M: [  24  -33   50 -109  -51   21    2  -33   28  -41  -28   -9   30   -1
  -19  -29   13   -1   -7   -3   49  -60  -15  -53   30   26  -44  -31
    4  -26  -12]
L: [  7 -43 -41  10  16   0  58 -55  49 -19   5  -9 -32  14  12  10  -2  22
 -13  30 -22 103  13 -53 -56 -33 -20   8  58 -38 -19]
R: [ 12   7 -21 -31 -34  -1  51   4   0  20 -69 -43  35 -23 -14  55 -22 -45
  -1 -18 -57 -78   1 -53   1 -38 -42  15   8 -44  48]
P: [-22  40   7  86   4 -34  42  63 -36  -7  32  -3 -55 -47  27   9 -36 -33
  13  22  14  63  -7 -53 -31 -46  28  24   6  -5  25]
Z: [ -2  47  -1 -14  27  22  39 -11 -20  13  50 -27 -59  -5  -1 -46  -6  70
  26  -6  62   0   2 -53 -43  71  -4   0 -13 -29  72]
X: [ -22   23  -33    4  -38   68  -28  -38  -58   49  -41    8   19  -27
  -39   -8    5  -11   20   43  -25 -105  -30  -53    4   19   -8   40
   -3  -20    4]
F: [  8  45 -15 -39 -45   8 -15 -53  20  19 -44 -64  49 -26  53  48  -9  27
  26 -20 -31 -72   5 -53  -3 -42 -11   4  12  38 -40]
Q: [ 10 -42 -28  17  23  38  40   5 -56 -36  55  88   8  11 -29  12 -23 -56
  -4 -19  32  29   1 -53 -39  -9 -24  63  31  17  30]
S: [ 54  19  36 -51  19  27   0   2  22 -66 -35 -33 -50  -9  17 -15 -52  22
 -26  53  61  -9 -76 -53 -35   3 -46 -42 -50 -15  18]
D: [ 39 -59  -4 -41  -4  13   1  -3  72   8 -18 -32  47  24  19  81  27  10
 -43  -4 -35  20   6 -53 -11 -28 -77   7  35  11 -41]
E: [-25 -31 -11  -1  81 -17  -5  38 -18  23 -15  51   8  27 -80  38  13 -55
 -43  24  -9 -44  -5 -53  36  35 -12 -32 -32 -29  39]
which: [-22 -45  -1 -18]  R
diff M: [  24  -33   50 -109  -51   21    2  -33   28  -41  -28   -9   30   -1
  -19  -29   13   -1   -7   -3   49  -60  -15  -53   30   26  -44  -32
    4  -26  -12]  27, [-31]

pera: [ 25 -14   8 -19 -42 -32 -38 -13  68  38 -73 -35 -36  61 -98 -30 -59  24
 -10 -22 -76   0  -5]
lagiv: [  36   -3 -108   30   38    2  -25   51  -12  -46  -31  -77   38  -84
  -64   58  -77   15  -27  -65  101   11  -15]
fofi: [  36   -3 -108   30   38    2  -25   51  -12  -46  -31  -77   38  -84
  -64   58  -77   15  -22    3  -73    2    2]
Zivak: [-14   8 -19 -42 -32 -38 -13  68  37 -73 -35 -36 -19  65 -87 -29 -46  12
  -6 -15 -80 -17   3]
present: [-11 -22 -76]  no
which: [-14   8 -19 -42 -32 -38 -13  68  38 -73 -35 -36]  pera

lepu: [-65  15  35 -68   5  -2]
kep: [-42   7   1  11  41  38]
Gibo: [-13  11  -6 -40  17  20]
vun: [ 15 -18 -51  51 -70  63]
tosi: [ 37 -16  18  16  46  10]
gonib: [ -3  23   9 -72 -45   5]
vaval: [-50   9   2 -96  -9 -26]
vuzir: [ 67  27  34  14 -18   8]
tago: [  9  -1 -96  -9 -42 -14]
sor: [  1 -30 -53  14   8  25]
present: [ 51 -51]  no
present: [ -9 -96   2   9 -50]  no
which: [ -3  23   9 -72]  gonib
which: [  9   2 -96  -9]  vaval
which: [-16  18  16  46]  tosi
which: [-53  14   8  25]  sor
diff gonib: [ -3  23   9 -72 -45   6]  5, [5]

Vafuf: [ 35 -15 -20 -37 -74 -36 -28  31 -98 -76]
gupad: [ 86  -3 -57 -68 -13 -63  -8  35 -48  20]
kopin: [114 -19 -85 -83  70 -93 -26  43 -55  44]
present: [-20 -37 -74]  yes
present: [ 44 -55  43 -26 -93]  no
which: [ 86  -3 -57 -68 -13 -63]  gupad
diff kopin: [114 -19 -85 -83  70 -93 -26  43 -56  44]  8, [-55]
which: [-83  70 -93 -26  43 -55  44]  kopin

tazad: [-90 -29  56 -93  46 -35  66 -77 -16  -8 -34 -21 -11  29 -68 -95  73  76
 -97  29 -66  53  64]
posa: [-78 -28  44  24  41 -41 -37  12  31 -45 -32 -44  36  24 -58 -80  58  61
 -83  19 -57  41  47]
rit: [-34 -19 -11  29 -68 -95  73  21 -35  17 -19 -19  10 -26   1  16 -21 -26
  15  -4  27 -18   9]
Lun: [  5 -46  18  24 -45 -44  12  31 -32  36 -37 -41  41  37  40  20 -30 -24
  -2 -49  31 -42 -29]
dirog: [-22  20 -28 -21  23  19  -7 -34  30 -43  26  29 -41 -26 -31 -23  13  11
  -6  24 -39  22   1]
ged: [ 44  18 -15   7 -13  23 -60  22 -46  13 -23 -21   2 -48  -7  17 -29 -38
  21   0  29 -22  12]
soza: [  7 -68  16  28 -72 -65   1  39 -56  44 -58 -66  48  37  48  24 -52 -46
  -7 -76  41 -69 -48]
which: [-34 -21 -11  29 -68 -95  73]  tazad
which: [ 24 -45 -44  12  31 -32  36 -37 -41  41]  Lun
which: [  2 -48]  ged
diff ged: [ 44  18 -15   7 -13  23 -60  22 -46  13 -23 -21   2 -48  -7  17 -29 -38
  21   1  29 -22  12]  19, [0]

tomiz: [-60 -38 -90  -5  80  24   6 -34 -72  67 -28  70 -54 -56  79  14 -48 -19
  57]
vomup: [-23  70 -82  72 -86   7  29  70   6  43  58  65 -39   5  55  15  75  -2
 -64]
Tum: [ 24 -19  59 -89  89 -38 -11  45 -90  88 -38  37  65 -82  10 -51 -87 -41
  92]
zif: [ 48  89  31 -50  48   6  -2 -90 -79  45  25   4  37 -20  36  66 -89 -65
  68]
boful: [-58 -76 -60  63 -22 -76  81  26  63  66 -86   1 -51 -52  68 -59  67  64
 -35]
bobo: [ 48  -8  28 -53  24 -75  12 -90 -91  22 -60  13  -5 -64 -61  58 -48  32
 -29]
fip: [-58 -76 -60  63 -22 -76  81  26  63 -86 -59   1  67 -51  66  68 -52  64
  90]
nesu: [ 48  -8  28 -53  24 -75  12 -90 -91  22 -60  13  -5 -64 -61  68 -48  32
 -29]
present: [37 65]  yes
which: [-58 -76 -60  63 -22 -76  81  26  63  66 -86   1 -51 -52  68 -59  67  64
 -35]  boful
which: [-38 -11  45 -90]  Tum
which: [ 48  -8  28 -53  24 -75  12 -90 -91  22 -60  13  -5 -64 -61  58 -48  32
 -29]  bobo
diff zif: [ 48  89  31 -50  48   6  -2 -90 -79  45  25   4  37 -20  36  66 -89 -65
  67]  18, [68]
which: [ 66 -86   1 -51 -52  68 -59  67  64]  boful

kuz: [ 40 -66  32 -23]
kikor: [-77  52 -68 -37]
ver: [64 40 68 66]
Bedu: [64 44 18 92]
lidez: [ 46 -62   4 -59]
which: [-66  32 -23]  kuz
diff ver: [64 39 68 66]  1, [40]
diff lidez: [ 46 -62   5 -59]  2, [4]
present: [-62   3 -59]  no
which: [68 66]  ver
present: [92 18 44]  no

gazoz: [-38 -35   6  -1  11  25  65   8  89 -19  96  22 -27 -33  69 -67  -5 -43
  65]
zefo: [-47  18 -35 -39 -14  -9   2  52   4 -22  16  43 109 -66  15  42  28  81
  28]
tavos: [ 31 -34 -21  -2  -3 -12   2 -14 -18  31 -19 -15  98   3 -22  31 -21  12
  10]
pev: [-47  18 -35 -39 -14  -9   2  52   4 -22  16 -49  -6 -36  49   8  13  -1
  26]
Dak: [-38 -35   6  -1  11  25  65   8  89 -19  96  57 -27 -33  69 -67  -5 -43
  65]
bivaz: [ 11  57  47 -11 -18 -36  14 -15  11  78  25 -35  13  18 -20   6 -40  14
  13]
lil: [-21  -7 -32 -25  12 -18  16  20  14 -15  25 -11  -6 -28  52  10  12   6
  24]
Vis: [-38 -35   6  -1  11  25  65   8  25 -19  96  22 -27 -33  69 -67  -5   3
  65]
vurir: [-21   4  78 -11  25  11 -15 -35 -18  13  14  47 -36   9   1 -18  15 -37
 -48]
which: [ 47 -11 -18 -36  14 -15  11  78  25 -35  13]  bivaz
present: [ 16  42 109]  no

